Rotation paths and how fast each direction turns (degrees per step)
Each turn is a multiple of 5 degrees from 10 to 175, or 0.
Each row of a path follows its step; steps can be skipped.

step 0: -0.065 -0.180  1.832 -1.075  0.496  0.298 -1.511 -0.748  1.937 -0.297  0.519  0.998  0.450 -0.842 -1.016  1.238 -2.246 -0.473 -0.928  1.010 -0.573 -0.148  0.105  0.362  1.212 -0.352 -0.038 -0.244 -0.523 -0.360  0.893 -1.923  0.507 -1.375 -0.066 -0.692  1.770 -1.864 -0.159 -1.811 -1.378  0.195  1.248 -0.267 -2.609
step 1:  0.129  1.023 -0.247 -0.572 -1.781 -1.456  1.358 -0.811  1.091 -1.103 -0.172  0.606  1.538  1.516 -0.993  2.551 -0.774  0.485  0.407  0.491 -0.794  0.862  0.569  0.690  2.839 -0.389 -1.226 -0.514 -1.348  0.070  0.510 -0.291  0.723  0.428 -0.077  0.878  1.674 -1.295  0.548 -0.441 -0.252 -0.880 -2.110  1.395 -0.391
step 2: -1.236 -0.203  0.124  1.098 -1.086  0.359 -2.333  0.117  0.552 -2.403 -0.319 -0.533  0.436  0.066 -2.251 -0.762 -1.808  0.523 -0.387  0.269  1.156 -0.855  0.073  0.562  0.503  0.005 -0.176 -0.480  0.596 -0.723 -1.544  0.192  1.907  0.698 -1.186  0.972  1.225 -1.656 -0.713 -1.673 -1.366 -1.721 -1.196  1.036 -0.830
step 3: -0.601  0.935 -0.998 -0.751  1.295  0.015 -0.597  0.426  0.882  1.097 -0.642  1.075 -0.051 -0.783  1.052  0.305 -1.460 -0.537  0.550 -1.664 -0.179  0.326 -1.360  0.775  2.262 -1.169 -0.661  0.217 -1.078 -0.065 -1.549  0.835  2.065  1.737  0.010  2.025  1.205 -0.633  1.064 -2.357 -1.221  0.599 -1.251  0.613 -0.674
step 4: -0.614  1.802 -0.886  0.696  0.908 -0.343  0.998 -0.652  1.501 -1.928 -1.708 -1.436 -0.378 -0.939 -1.776 -0.313 -0.233 -1.811  1.894 -0.563  0.052 -0.512 -0.312  0.981 -0.434 -1.377 -0.997 -0.187 -0.267 -0.539 -0.680  1.017 -0.766 -0.486  0.949  0.472  0.089 -1.784 -0.148 -1.819  0.006 -0.165 -0.190  1.486 -2.615
step 5: -2.243  0.258  1.107 -0.253  0.431 -0.786 -0.427  0.790  0.578  0.626  1.993  0.408  0.104 -1.334 -0.509 -0.241 -1.565 -0.839  1.554 -0.914 -1.527 -0.883 -0.051  1.203  1.483 -0.042  0.693 -1.892 -0.801 -0.695  0.877 -0.429 -0.284  0.075  0.499  2.342  0.077 -2.223  0.803 -0.143 -0.405 -1.065  0.819 -0.518 -2.392
step 6: -0.407  1.571  0.315 -2.369 -1.912 -1.528  0.374 -1.486  1.618 -1.736  0.462 -0.360  1.499 -0.923  0.612  0.304  0.119  0.299  0.439  0.400 -0.778  0.785 -0.709  1.857  1.321 -0.740 -0.807 -1.105  1.329  0.155 -1.504 -0.874 -1.197  1.446  1.588 -0.198  0.165 -0.798  0.416 -1.429 -0.303 -1.401 -0.196 -0.193 -1.249
step 8:  0.507  2.379 -0.060 -0.985  0.253 -0.903 -0.977 -0.192  0.779 -1.175  0.833  0.868  0.241 -0.339  0.260 -2.158 -0.036 -1.171 -1.176 -0.655 -0.790  1.324 -1.242 -0.729  1.849  0.694  0.467  0.174 -1.001 -0.623 -1.165 -2.264  0.444  0.126 -0.672  1.072  2.014 -0.421  0.460 -2.759  0.191  0.166  0.079  1.552 -0.775
step 9:  0.191 -0.271  0.163 -0.096 -0.350 -0.776  0.624 -0.023  1.438 -0.821 -1.116  0.313 -0.806 -1.236 -1.085  1.445 -0.257 -0.113  2.021 -0.745 -1.007  0.824  1.151 -0.293  0.077 -0.459 -0.377  1.109  0.741  0.944  0.425 -0.541 -0.359 -1.322 -0.371  1.203  3.001 -2.243 -0.389 -3.634 -0.107 -0.102  0.108  0.668 -0.194
step 10:  0.950 -0.324 -0.281 -0.192 -0.334 -2.081 -0.929 -0.774  0.395 -1.277 -0.364  1.063  0.229 -1.227 -1.227  0.105 -1.275 -1.239  0.853 -0.191  1.305 -0.187 -0.242  0.861  2.196  0.917  1.047 -1.498 -0.405 -1.396  1.960  0.250  0.577 -0.477  0.613  2.104  2.493 -0.124  0.290  0.222 -0.672 -1.424  0.197  1.562 -1.485
Directions:
 0.035  0.086  0.568  0.204  0.421  0.309 -0.124  0.681 -0.022  0.297 -0.108 -0.291 -0.422 -0.489 -0.228  0.601 -0.104  0.242  0.203  0.185 -0.202 -0.647 -0.064  0.242 -0.329  0.433  0.132 -0.089 -0.040 -0.202  0.389 -0.306  0.560  0.292 -0.129 -0.198  0.380  0.061  0.116 -0.238 -0.085 -0.275  0.103 -0.519  0.105 -> 155
 0.124 -0.264  0.342  0.204  0.051  0.719  0.110 -0.156 -0.249  0.313  0.244 -0.148  0.748 -0.130  0.064 -0.228  0.126  0.119 -0.399 -0.308  0.266  0.313 -0.299  0.033 -0.082 -0.180  0.613  0.198  0.146  0.214  0.004 -0.607  0.166  0.444 -0.036  0.567 -0.252 -0.646 -0.065 -0.321  0.004 -0.207  0.419  0.002 -0.009 -> 125
 0.287  0.276 -0.189  0.848  0.033  0.318 -0.144 -0.014  0.203 -0.039  0.247  0.320 -0.356 -0.103  0.142 -0.454  0.024  0.237  0.413  0.073  0.177  0.099  0.174 -0.079  0.213  0.208  0.119  0.638 -0.572  0.100 -0.388  0.459 -0.362  0.569 -0.383  0.039  0.297  0.239 -0.293 -0.600  0.014 -0.159 -0.018  0.019  0.345 -> 65
 0.249 -0.116 -0.449 -0.612 -0.048  0.318  0.039 -0.571  0.473  0.344  0.337 -0.266 -0.467 -0.262  0.520  0.733 -0.141  0.483  0.210 -0.300  0.206  0.191  0.096  0.309 -0.061 -0.533  0.041  0.391  0.151  0.309 -0.081 -0.157  0.213 -0.070  0.374 -0.272  0.237  0.246 -0.356 -0.212 -0.094  0.108  0.036 -0.005 -0.149 -> 125
 0.295  0.216 -0.433  0.208  0.507  0.278 -0.285 -0.207 -0.668 -0.145 -0.131 -0.068 -0.262  0.007  0.558  0.051 -0.268 -0.501  0.552  0.081 -0.367 -0.193 -0.049  0.202 -0.271 -0.244  0.095 -0.285  0.174  0.277 -0.219  0.218 -0.165  0.270  0.266  0.355 -0.556 -0.228  0.058  0.291 -0.158 -0.508 -0.360 -0.402 -0.415 -> 45
 0.089  0.107  0.619 -0.202  0.127  0.235 -0.567  0.301 -0.080 -0.004  0.512  0.215 -0.136 -0.108 -0.112  0.028  0.332 -0.113 -0.016  0.077  0.618  0.195  0.115 -0.159  0.098  0.187  0.048 -0.460 -0.158  0.760 -0.289  0.637  0.317 -0.221  0.141  0.265  0.395 -0.082 -0.355  0.457  0.083  0.349  0.148 -0.113 -0.583 -> 145
